(in the rows, 128 means zero)
The rows of Y fall into 3 groups, which share some directions, and each row is roughly a mix of its group's hidden directions.
Y, 95 rows:
[[ 61 105 133  84 156 154 136 119 135 134 103 136 142]
 [135 100 151 199 143 108  92 159 126 125 117 135 132]
 [110 172  92  92 119 158 149  81 111 119 137 150 112]
 [ 88  99  96  68 148 114 131 124 162 120 129 119 151]
 [125 167 130 122  99 172 153 112  79 144 155 121  98]
 [138 155 165 117  72 170 132 126  86 135 123 127 105]
 [122 161 139 138  86 147 137 105 105 155 109 112  68]
 [ 90 124 156 153 140 144 138 112  71 127  99 156 161]
 [152 180 142 155 127 160 170 102  87 137 130 121 119]
 [155 137  78 155 152 112 102 132 166 104 166 143 112]
 [105  95 164 181 131 139  99 150  86 132 121 143 146]
 [171 144 149 169  85 107 128 146  85 133 150 114 114]
 [151  76 101 128 135  96 116 130 155 169 147  93 151]
 [123 132  93 162 191 157 125  92 149 132 127 150 138]
 [177 104 108 150 169  99 139 128 158 166 149 118 143]
 [111 117 102  72 148 146 138 103 181 141 109 105 134]
 [160 151 147 115  60 132 114 149 120 123 142 120  85]
 [148 159 101 133 172 106 185 110 131 132 152 103 142]
 [191 124 153 141 105 106 125 167 114 148 166 136 119]
 [144 172 139 173  83 132 125 114  83 113 120 129 101]
 [140 140  88  82 144 102 134 119 182  93 130 125 148]
 [117 140 143 196 142 128  97 133 119  93  98 159 122]
 [133  85  93 111 162  97 112 129 176 127 132 125 168]
 [134 109 178 153 133 139 114 156 100 106 114 155 180]
 [ 79 102 152  96 132 143 106 135 144 105  79 151 150]
 [158 131 146 147  74 146  88 143 112 138 139 150  84]
 [137  99 185 157  96 132 118 146  98 161 101 111 134]
 [158 136 155 164  89 143 108 163 108 132 157 107  88]
 [101 103  87  92 145 163 111 103 172 154 134 121 114]
 [112 134 165 169 102 142  93 162  94 101 127 150 102]
 [123 170 117 159  93 163 107 103 104 115 121 146  82]
 [181 144 116  84 121 111 169 132 131 149 171 117 127]
 [151 134 152 189 101 150  89 145  98 112 134 148 118]
 [149 178 113 162 122 129 133  98 131 136 117 141  65]
 [ 76 126 107 122 166 180 118 107 128 126 132 168 118]
 [120  73 126 125 151  97 122 131 164 160 101  97 159]
 [153  73 146 108 155 120 129 149 137 170 144 144 170]
 [129 148 130 181 105 163 102 110  80 119 132 160 113]
 [134 184 120 107  94 167 144 102 103 119 138 144  91]
 [127 138 111 102 119 183 112 122 140 147 158 157  73]
 [158  88 142 185 139 117  95 152 116 134 141 142 163]
 [149 101 124 163 153 108 151 105 104 168 129 110 179]
 [151 105 115 133 171  91 129 168 159 119 173 120 149]
 [118 105  95 120 168  89 156 112 138 137 136  99 179]
 [142  99 113 137 156  66 136 134 152 125 123 105 177]
 [129 125  92  67 148 109 164 122 154 143 161 107 134]
 [118  91 149 161 145 129  79 179 145 121 141 147 107]
 [136  93 115 101 166 106 130 153 155 113 156 133 184]
 [120 115 188 134  90 153 114 149 106 155  98 127  98]
 [163 158 152 126  87 142 130 159 127 128 155 105  75]
 [172 118 129 132  71 113 106 144 136 154 147  94  96]
 [142 122 106 131 138  94 160  86 128 146 103  93 179]
 [169 172 129 179 113 133 136 124  87 118 157 139 112]
 [164 172 148 182 130 129 158 119  82 123 132 132 134]
 [ 98 103  98  87 162 121 113 123 183 111 115 140 146]
 [172 113 167 124 100 120 129 167  92 150 165 143 137]
 [106  91 124 105 165 107 162 141 113 155 161 108 168]
 [176 170 115 101  86 114 156 122 130 120 151  94 118]
 [163 134 121 153 134 137 121 161 105 113 201 145 133]
 [102 125 121 106 144 147 102 169 164 107 160 138  78]
 [142 171 123 149 129 163 116 129 136 118 147 159  63]
 [124 136 160 154  69 108 108 141  90  97  99 118 134]
 [117 136 172  86 104 140 136 126 108 106  81 158 157]
 [162 114 159  85 105 130 159 115 113 180 113 124 152]
 [127 103  78  87 110 116 121 122 156 152 165  91 121]
 [174 149 144 168  93 158 100 119 101 126 130 164 117]
 [ 86 145 125 143  78 144  92 115 112  97  96 119  99]
 [ 94 105  88 111 171 124 101 124 168 104 131 158 143]
 [110  98 174 162 137 116 126 126 107 147  71 132 155]
 [132 141 102  73 132 134 169  79 135 148 117 116 156]
 [123 122 118  55 128 117 168 124 148 155 136  94 132]
 [129 134 161 134 116 164 122 121  81 106 114 172 173]
 [140 149 151 136 135 102 178 113  87 121 109 121 181]
 [ 99 124  81 134 165 109 106 108 173  93 110 143 137]
 [149 138 105  68  85 137 123 128 155 137 154 121  89]
 [ 96 137 174 153 115 144 106 147  97  90  94 159 126]
 [109 151 135 130 185 125 180 110 115 111 109 133 167]
 [164 151 157 164  83 119 135 144  78 134 144 119 110]
 [166 144 137 149  91 123 106 123 160 144  96 113  73]
 [130 107 130 155 155 137 115 146  93 107 166 161 182]
 [103 111  87  68 140 140 136 106 170 141 134 105 133]
 [134 123 137 117 144  90 163 107 129 124  85 112 191]
 [102 124 114 101 168 122 114 129 172  84 105 165 148]
 [145 131 145 164 105 118  80 162 123  96 135 172 103]
 [ 99  96 117 100 171  98 134 128 163 115 103 127 172]
 [101  66 156 129 159 135 102 156 134 141 119 148 162]
 [135 105 140 180 142  77 130 140 114 124 114  98 173]
 [ 82 104 120 162 125 136  73 154 144 107 131 119  94]
 [124 140 168 117  78 159 101 153 115 122 118 148  81]
 [101 112 165 137  95 152  78 153 113 111 106 159 111]
 [151 162 179 137  79 135 142 145  85 125 120 121 107]
 [120  80 119 114 168 101 124 131 150 127 119 136 191]
 [ 95  95 174 146 124 125 109 152  96 112  97 142 168]
 [ 88 117 145 142 114 121 129 103 122 161  65 102 103]
 [143  84 167 122 139 115 138 174 113 147 148 112 175]]
One row of each group comes first, with its name. Which group is each row after those in?
[ 93  95 148 119 150 107  99 155 152  97  96 165 147] -> <15>
[125 121  77  76 152 107 153 109 163 140 152 117 136] -> <50>
[124 117 126 138 162  74 161 139 132 115 126  90 177] -> <54>

[160 152 127 145  64 138 118 119  87 142 151 121  97] -> <54>
[126 120 172 176 128 117 131 134  77 123 101 139 168] -> <54>
[101  79 169 132 135 126 119 157 106 124 114 120 183] -> <50>
[141 117 125 192 169 135 131 140 105 158 171 130 123] -> <54>
[ 78 107 167 147 119 137 109 142  90 104  96 139 158] -> <54>
[104  87 139 105 132 149  80 169 161 127 139 152 104] -> <54>
[159 140 104  82 135 122 180 102 127 159 155 112 148] -> <54>
[139  89 176 148  96  99 109 162 117 155 105 106 127] -> <15>
[158 144 122 115 165 139 173 136 116 155 189 136 125] -> <54>
